500 stands for zero in the data rows.
Here is a table of points, one per row:
322 326 269 198 501 440 538 617 491 468 573 552 385 300 846 441 441 664 768 654 680 674 520 428 601 542 420 462 750 527 571 334 435 724 481 498 376 334 273 386 221 372 186 755 259 429 219 302 559 487 864 646 452 455 329 435 382 450
284 367 754 306 375 373 516 637 511 487 459 473 401 509 320 564 538 753 832 589 769 675 640 493 679 515 482 549 623 587 651 598 413 266 471 502 542 439 365 364 867 403 229 656 176 223 664 270 494 340 134 505 446 308 292 315 383 394
260 459 118 591 477 462 416 558 452 409 659 542 468 533 812 890 428 556 593 531 694 118 573 534 617 473 529 385 654 477 472 596 423 766 653 430 638 556 548 402 235 366 442 258 309 285 710 232 581 377 143 443 460 358 277 391 341 324
381 686 373 456 420 620 592 213 692 531 459 511 449 504 737 165 513 716 771 636 667 798 600 494 750 416 569 431 709 494 410 641 373 725 388 449 517 430 329 339 317 534 705 254 853 309 238 273 391 300 199 393 520 466 366 315 416 377
393 635 338 692 393 569 627 760 734 414 739 502 469 595 107 964 580 707 591 646 707 775 620 602 583 525 465 435 659 505 488 443 419 356 408 672 404 503 342 342 209 461 556 243 324 780 270 405 478 389 342 458 475 529 463 472 525 440
520 813 505 775 469 100 600 839 752 633 194 544 604 567 742 901 404 561 560 538 615 583 560 466 609 697 555 376 262 364 492 510 409 590 302 184 429 509 340 464 467 508 460 516 423 393 259 454 588 591 412 536 510 688 464 502 469 499
475 793 656 693 575 817 707 755 732 610 641 514 526 673 899 683 481 589 458 574 568 608 507 341 540 292 500 462 289 352 532 465 415 390 340 774 549 385 541 472 382 227 569 621 435 363 654 386 798 543 500 515 525 698 607 602 504 647
456 812 565 790 459 849 619 881 617 555 691 677 536 744 793 321 847 463 462 412 639 540 399 750 439 520 399 370 434 328 471 568 435 359 465 365 509 500 500 423 526 460 516 698 578 439 344 528 300 659 551 643 663 759 430 542 532 503
417 761 646 756 862 803 400 539 627 483 534 460 449 497 266 390 263 199 477 470 554 473 422 369 595 508 492 407 490 263 559 467 559 417 608 460 599 608 533 537 671 478 541 689 552 648 425 581 828 192 488 661 689 824 377 471 365 424
687 655 293 651 718 747 519 513 581 530 504 690 661 517 236 317 446 742 357 409 490 511 370 282 549 519 367 372 425 440 589 493 528 463 645 441 579 482 321 616 611 572 682 713 476 667 557 581 776 781 399 665 796 137 511 613 417 474
525 371 607 561 613 553 327 384 509 610 481 597 616 433 317 379 543 477 392 334 519 431 449 317 386 593 452 220 593 549 675 637 516 471 377 599 693 657 257 578 538 585 975 766 494 636 575 490 730 699 633 549 227 757 380 509 606 330
623 499 501 649 526 392 239 276 448 607 454 758 546 524 280 384 385 372 370 429 589 515 503 497 545 341 678 359 519 831 367 730 722 515 317 680 633 811 595 712 385 482 127 799 595 761 484 434 284 653 331 577 563 471 294 650 569 549
559 424 483 418 487 401 859 222 282 621 492 759 438 425 763 376 534 321 377 450 682 566 548 490 527 710 661 694 429 806 851 579 730 422 606 560 554 780 652 603 600 447 756 204 559 748 520 512 670 579 532 623 483 463 332 701 559 593
590 379 410 315 317 446 340 834 443 662 490 405 550 493 307 449 400 314 423 451 446 588 530 489 524 570 716 763 500 870 806 679 691 576 537 565 498 119 900 550 491 452 805 599 697 619 478 519 561 571 542 519 532 425 287 607 627 430
519 503 689 251 583 270 468 419 391 479 458 429 351 553 365 512 701 705 550 543 569 397 372 585 504 641 819 818 522 611 162 615 707 617 701 586 608 628 898 512 440 651 781 716 516 583 491 586 672 573 669 511 590 476 549 598 551 387
558 408 268 309 649 326 393 510 270 437 205 276 344 656 413 428 626 354 413 506 482 588 592 564 477 628 163 515 478 623 389 679 135 466 573 710 493 659 945 723 417 535 653 594 583 355 361 489 707 430 649 574 621 343 666 621 736 462
273 346 168 471 255 479 392 548 394 439 084 312 283 370 422 439 700 494 394 523 377 631 608 640 505 589 766 690 474 399 767 719 771 480 679 590 640 592 519 686 366 609 376 580 517 470 466 669 620 465 589 429 551 447 717 452 567 463
472 409 613 400 364 329 055 295 360 509 764 431 592 831 464 488 685 360 415 569 564 823 643 724 418 710 771 631 355 417 670 575 663 457 713 545 568 585 448 633 297 409 615 488 498 248 319 494 524 429 640 384 421 166 629 338 197 524
291 378 407 351 340 393 474 356 904 285 466 315 382 546 531 404 255 510 355 501 567 411 582 664 344 408 300 467 457 411 429 296 464 472 594 226 293 744 596 434 585 429 602 738 783 523 858 626 358 519 446 560 187 399 654 741 438 557
399 375 463 438 272 307 505 356 236 347 431 771 362 484 283 405 213 424 323 417 447 824 400 630 261 341 317 374 376 438 210 267 339 471 549 377 778 203 477 299 547 420 427 458 685 308 808 635 574 585 471 611 489 712 552 598 539 645
456 530 545 434 297 376 466 376 142 356 515 273 314 450 402 448 413 490 380 717 510 230 335 606 433 479 453 311 388 435 473 397 442 458 392 613 200 338 353 452 546 555 505 560 784 486 862 618 438 495 411 642 501 589 602 617 352 569
443 315 551 436 311 421 599 351 299 394 516 324 629 460 425 459 326 584 341 434 536 121 612 551 368 457 556 405 585 396 380 314 515 401 519 567 395 300 449 529 690 445 447 509 713 439 000 696 417 607 327 641 429 629 750 542 433 615
635 487 586 434 469 378 502 654 350 396 440 442 522 523 553 300 393 486 496 379 601 321 522 289 239 564 787 156 411 351 351 347 494 387 550 508 351 321 509 351 476 320 374 290 566 708 719 652 329 395 638 523 493 433 748 411 548 523
683 534 478 404 698 720 524 416 366 387 494 424 594 437 471 368 354 359 374 469 302 384 457 527 307 715 733 725 631 397 361 250 607 481 222 465 253 441 401 372 474 354 496 464 339 313 547 625 345 513 248 561 396 494 741 456 736 558
849 418 607 395 363 449 566 358 632 459 546 399 667 415 475 616 484 372 388 409 677 346 403 524 788 434 599 403 687 367 385 355 707 459 575 388 286 418 400 521 611 533 395 368 379 411 724 226 374 514 616 474 702 598 792 412 926 569
752 495 585 278 578 368 511 474 748 448 559 406 683 520 775 387 488 490 582 519 197 353 486 523 362 666 287 503 661 458 599 356 642 509 558 623 565 487 400 491 541 526 381 389 393 477 627 829 290 378 366 359 731 568 301 449 850 542
659 405 642 870 575 424 547 399 755 237 603 427 587 433 714 435 447 496 696 494 118 319 464 524 387 449 459 684 545 863 445 519 447 413 423 527 407 537 445 481 593 645 341 315 474 479 512 552 810 557 672 438 610 417 497 366 581 488
708 412 595 926 676 570 337 457 678 736 503 410 266 296 669 508 522 585 210 458 378 439 471 398 410 468 283 755 601 778 396 501 408 460 506 547 581 456 461 450 620 677 443 340 342 478 480 454 192 410 711 371 573 440 512 459 261 577
276 409 535 672 736 609 695 456 471 934 454 500 659 777 383 623 456 412 810 448 360 434 388 362 430 288 295 605 465 618 539 588 559 670 508 529 401 567 446 456 579 713 418 345 402 459 567 647 272 488 798 339 481 436 602 445 363 549
607 352 550 320 656 916 556 453 453 831 586 613 445 185 424 846 720 508 710 528 217 475 686 756 572 353 423 430 200 411 353 607 377 536 446 408 514 567 460 599 643 661 374 362 508 664 519 537 383 572 642 409 407 485 467 389 434 452
498 531 583 340 560 651 508 501 375 285 375 999 630 454 464 894 702 402 552 530 249 459 332 292 558 316 394 706 475 300 613 531 305 592 450 403 506 495 565 551 661 582 455 416 528 632 362 395 309 294 575 247 294 465 429 495 406 512
432 712 618 420 428 443 602 592 307 422 635 260 593 295 343 214 710 535 579 434 230 589 404 292 694 277 310 538 353 333 545 343 351 630 443 211 641 549 732 671 398 590 367 297 259 667 408 301 348 615 461 196 184 564 380 486 387 574
Along one direction, these points spread out more than along any other. Take the direction at right angles to it along which they spread out most. Go by this last direction. For each point below, how far along it does it lie, from 0 to 99? 50 is the average, and the first point above lies past it. One standard deviation of the points above along it is 16.
623 499 501 649 526 392 239 276 448 607 454 758 546 524 280 384 385 372 370 429 589 515 503 497 545 341 678 359 519 831 367 730 722 515 317 680 633 811 595 712 385 482 127 799 595 761 484 434 284 653 331 577 563 471 294 650 569 549 61
456 812 565 790 459 849 619 881 617 555 691 677 536 744 793 321 847 463 462 412 639 540 399 750 439 520 399 370 434 328 471 568 435 359 465 365 509 500 500 423 526 460 516 698 578 439 344 528 300 659 551 643 663 759 430 542 532 503 42
393 635 338 692 393 569 627 760 734 414 739 502 469 595 107 964 580 707 591 646 707 775 620 602 583 525 465 435 659 505 488 443 419 356 408 672 404 503 342 342 209 461 556 243 324 780 270 405 478 389 342 458 475 529 463 472 525 440 60
475 793 656 693 575 817 707 755 732 610 641 514 526 673 899 683 481 589 458 574 568 608 507 341 540 292 500 462 289 352 532 465 415 390 340 774 549 385 541 472 382 227 569 621 435 363 654 386 798 543 500 515 525 698 607 602 504 647 42
607 352 550 320 656 916 556 453 453 831 586 613 445 185 424 846 720 508 710 528 217 475 686 756 572 353 423 430 200 411 353 607 377 536 446 408 514 567 460 599 643 661 374 362 508 664 519 537 383 572 642 409 407 485 467 389 434 452 53
520 813 505 775 469 100 600 839 752 633 194 544 604 567 742 901 404 561 560 538 615 583 560 466 609 697 555 376 262 364 492 510 409 590 302 184 429 509 340 464 467 508 460 516 423 393 259 454 588 591 412 536 510 688 464 502 469 499 48
417 761 646 756 862 803 400 539 627 483 534 460 449 497 266 390 263 199 477 470 554 473 422 369 595 508 492 407 490 263 559 467 559 417 608 460 599 608 533 537 671 478 541 689 552 648 425 581 828 192 488 661 689 824 377 471 365 424 46
276 409 535 672 736 609 695 456 471 934 454 500 659 777 383 623 456 412 810 448 360 434 388 362 430 288 295 605 465 618 539 588 559 670 508 529 401 567 446 456 579 713 418 345 402 459 567 647 272 488 798 339 481 436 602 445 363 549 51
752 495 585 278 578 368 511 474 748 448 559 406 683 520 775 387 488 490 582 519 197 353 486 523 362 666 287 503 661 458 599 356 642 509 558 623 565 487 400 491 541 526 381 389 393 477 627 829 290 378 366 359 731 568 301 449 850 542 34
381 686 373 456 420 620 592 213 692 531 459 511 449 504 737 165 513 716 771 636 667 798 600 494 750 416 569 431 709 494 410 641 373 725 388 449 517 430 329 339 317 534 705 254 853 309 238 273 391 300 199 393 520 466 366 315 416 377 61
